In the data rows, 128 means zero.
Here are some numbered points:
[122 134  88 128 121  92 115 126  96  97 108  84  94 178 126 136] 0
[115 196  78 139  87 126 155 140 115 131  53 142 141 143  99 164] 1
[128 131  78 102 113  79 108 142 169 167  99  45 114 168 149 123] 2
[117 140 106 182 138 143 186  96 101 107  88 174 147 125 140 113] 3
[121 182 120 106 110 126 120 155 174 142 101 120 126 138  84 132] 4
[134 101 143 121 153 105 124 121 182 124 184  95  95 152 162 122] 5
[134 151 160  93 149 124 104 151 128 145 180 107 119 140 163 145] 6
[135 141 134 130 150 122 133 107 161 186 126  73 111 133 138 128] 7
[106 125 144  97  98 129  95 160  80 133 120 156 145 135 138 133] 8
[136 121 107 161 138 112 149 130 126 146 113 150 171 123 148 127] 9
[139 131 157 131 154 151 152 105 166 155 123  98 124 109 113 135] 10
[161 134  87 159 127  97 145  90 147 116  92  86 104 136 101 139] 11
[165 129 145 109 163 140 148 116 123 139 131 115 122 114 162 146] 12
[143 136 151 103 156 140 123 144 159 120 160 116 131 139 131 163] 13
[146 135 132 126 155 106 117 170 166 155 174 109 177 125 150  86] 14
[123 109 143 156 161 151 161  81 155  96 170 124  98 108 114 111] 15
[150 169 117  86 127 130 124 154 170 153 105 115 137 105 130 140] 16
[106  97 117 133 106 159 160 101 122 127  59 164 133  96 137 126] 17
[127 143  70 149 144  97 164  81 172 101  91  70  71 149 118 129] 18
[142  86 129 138 146 124 133 127 111 103 147 151 153 143 141 125] 19
[139 112  99 159 115 103 105 102  75 102 139 118 103 157 116 137] 20
[119 192 108 101 110 124 113 159 164 140  86 108 126 142  80 130] 21
[155 187 124 156 162 164 180 112 109 120 106 158 150  87  92 141] 22
[107 152 142 107 101 163 148 137 186 165  82 179 168  91  91 108] 23
[ 91 163 111  83  87 105 106 163 153 112 120 139 114 156 146 144] 24
[122  87 174 100 147 123  98 159 117 124 164 147 138 136 170 112] 25
[136  51 124 172 174 145 185  65 132 110 142 126 140 134 144 155] 26
[109 163 143 120 117 135 120 148 103 146 129 147 138 128 127 137] 27
[149 179  94 163 130 114 154 122 110 107  98 132 107 103  79  96] 28
[ 76  83 144 122 105 128 113 142 104  78 156 151 125 181 110 145] 29
[142 193 123  89 119 156 112 142 189 168  84 107 126  84  90 133] 30
[128 128 114 112 133 129 141 133  93 160  85 117 154 126 143 128] 31
[ 89 165 104  81  88 111 104 160 147 109 116 141 115 160 151 146] 32
[115 116 115 139 130 136 128 135 125  97 145 126 147 146 121 119] 33
[109 157 124 130 102 121 153 134 117  72 144 124 129 152 117 144] 34
[145 128 133 136 157 148 136 127 153 124 137 132 137 108 116 124] 35
[122  82 134 143 125 107 123 115 126  97 144 119  94 151 131 113] 36
[160 125  99 171 161 105 155  82 115  96 149 102 118 141 118 140] 37
[122 157 151 121 139 163 164 127 121 138 123 151 154 107 119 141] 38
[100  94 117 127 101 158 168  89 126 121  61 162 112 102 141 131] 39
[152 176 101 115 102 120 124 139 149 159  59 123 120  96  74 139] 40
[120 151 103 135 112 144 151 109 154 175  59 141 145 109 107 136] 41
[ 90  96 151 140 120 153 119 127 117  86 164 163 122 143 114  96] 42
[126 112 132 166 161 147 165  93 168  88 173 121 107 106 109  91] 43
[140 139 138 151 118 129 102 144  93 136 105 162 116  89 121 114] 44
[104  96 129 124 141 153 158 103 183 145  91 124 133 134 143 137] 45
[107  91 148 106 137 150 147 105 202 167  96 120 131 140 145 147] 46
[ 99 122 125 153  92 141 116 119  77 122 118 182 140 127 128 138] 47
[ 98 126 138 122 104 152 123 123 122 174 103 181 127 103 139 144] 48
[145 126 154 145 144 127 147 146 104 112 162 133 163 116 166 120] 49
[111 135 104 135 101  95 125 104 108  95 122  94  77 178 116 137] 50
[145 162 137 120 114 121  88 143  96 153 148 117 109 132 140 167] 51
[150 172 155  66 144 107  91 169 134 167 123  63 108 141  99 136] 52
[116 145 129 127  93 121  84 149  94 137 148 119 111 128 119 116] 53
[148 148 130 151 167 116 146 119 125  82 198 123 125 115 157 111] 54
[134 152  99 150 131 115 136 128 124 103 117 115 126 129 125 145] 55
[119  83 137 147 124 153 105 133  65 105 153 171 121 117 121 118] 56
[121 127 129 133  98 103  90 152  90  95 187 133  88 129 153 103] 57
[141 158 119 110 109 138 116 123 136 187  76  96 125 119 109 138] 58
[ 97  85 164 121 119 149 103 122 125  96 167 149 112 149 107 108] 59
[127 150 100 112  99  96  73 139 174 165 117  75  81 141 124 124] 60
[137 149 104 164 130 106 125 102  97 105 136 116 104 153 110 140] 61
Which two points above are nearest to each new point? Their numbers follow each, smallest number first.
[151 116 129 130 146 130 113 132 132 146 126 116 139 116 120 115] 33 35
[152 143 134 126 162 106 115 164 153 148 169 109 176 130 145  96] 14 49
[142  78 129 131 115 128  86 133 109 139 106 143 121  99 101  83] 44 56
[113 147 137 103 100 122  93 139  97 144 143 136 111 151 145 168] 27 51
[148 132 162 126 150 137 150 150 109 105 154 137 170 113 162 120] 19 49
[118 105 170 113 134 126 113 127  97 137 185 152 108 122 183 131] 6 25
[113 106 110 146  92 101  92 120  96 141 140 115 120 176 132 154] 20 53
[142 109  90 145 103 116  99 155 134  76 136 136 143 124  98  98] 33 55
[ 80  83 144 115  98 123  93 147 106  80 160 152 120 187 105 139] 29 59
[105 188  79 128  86 126 145 116  96 149  40 136 135 152  98 177] 1 41
[114 161 141 105 125 132  97 162 109 138 134 149 150 131 123 122] 8 27
[152 139 127 117 166 106 109 178 167 146 166 117 188 129 146  84] 14 49
[120 131 132 134  93 105  88 145  90  98 179 142  89 119 133 103] 53 57
[130  92 140 124 159 105 130 126 177 106 183  98  97 157 173 116] 5 36
[124 142 125 118 115 123 114 137 175 110 136 104  93 122  92 110] 4 35
[127 144 106 111  98  96  71 137 182 178 133  75  86 141 125 123] 2 60
[144 122 127 137 114 144 111 146  68 129 119 142 153  97 110  98] 44 56
[138 156 114 100 125 139 118 137 143 173  81  92 135 123 125 131] 16 58
[165 136 129 131 169 142 167  80 139 129 128  96 119 124 169 182] 10 12
[152 186  94 117 105 121 126 149 137 153  63 120 122  94  78 128] 21 40
[104 151 124 123 110 128 173 135 145  68 154 131 139 147 119 140] 33 34
[146 174 142  67 144 105 105 171 142 159 123  70 114 139 113 134] 16 52
[112  57 132 137 137 128  95 106 129 113 152 114 101 150 148 120] 36 59
[117  86 148 132 123 151  96 122  51 122 129 171 128 106 111 115] 47 56
[118 160 102 181 123 136 194  89  81 123  78 166 136 121 134 127] 3 22
[136 149 126 116 144 121 128 113 176 190 125  73 117 138 124 138] 7 10
[160 165 131  89 131 128 111 163 166 156 111 121 141 106 124 135] 16 30
[175 106 140 154 155 118 122 128 146 139 152 118 154 110 108 102] 19 35
[156 150 141 133 136 132 112 171 113 156 106 157 177  88 119  79] 27 44
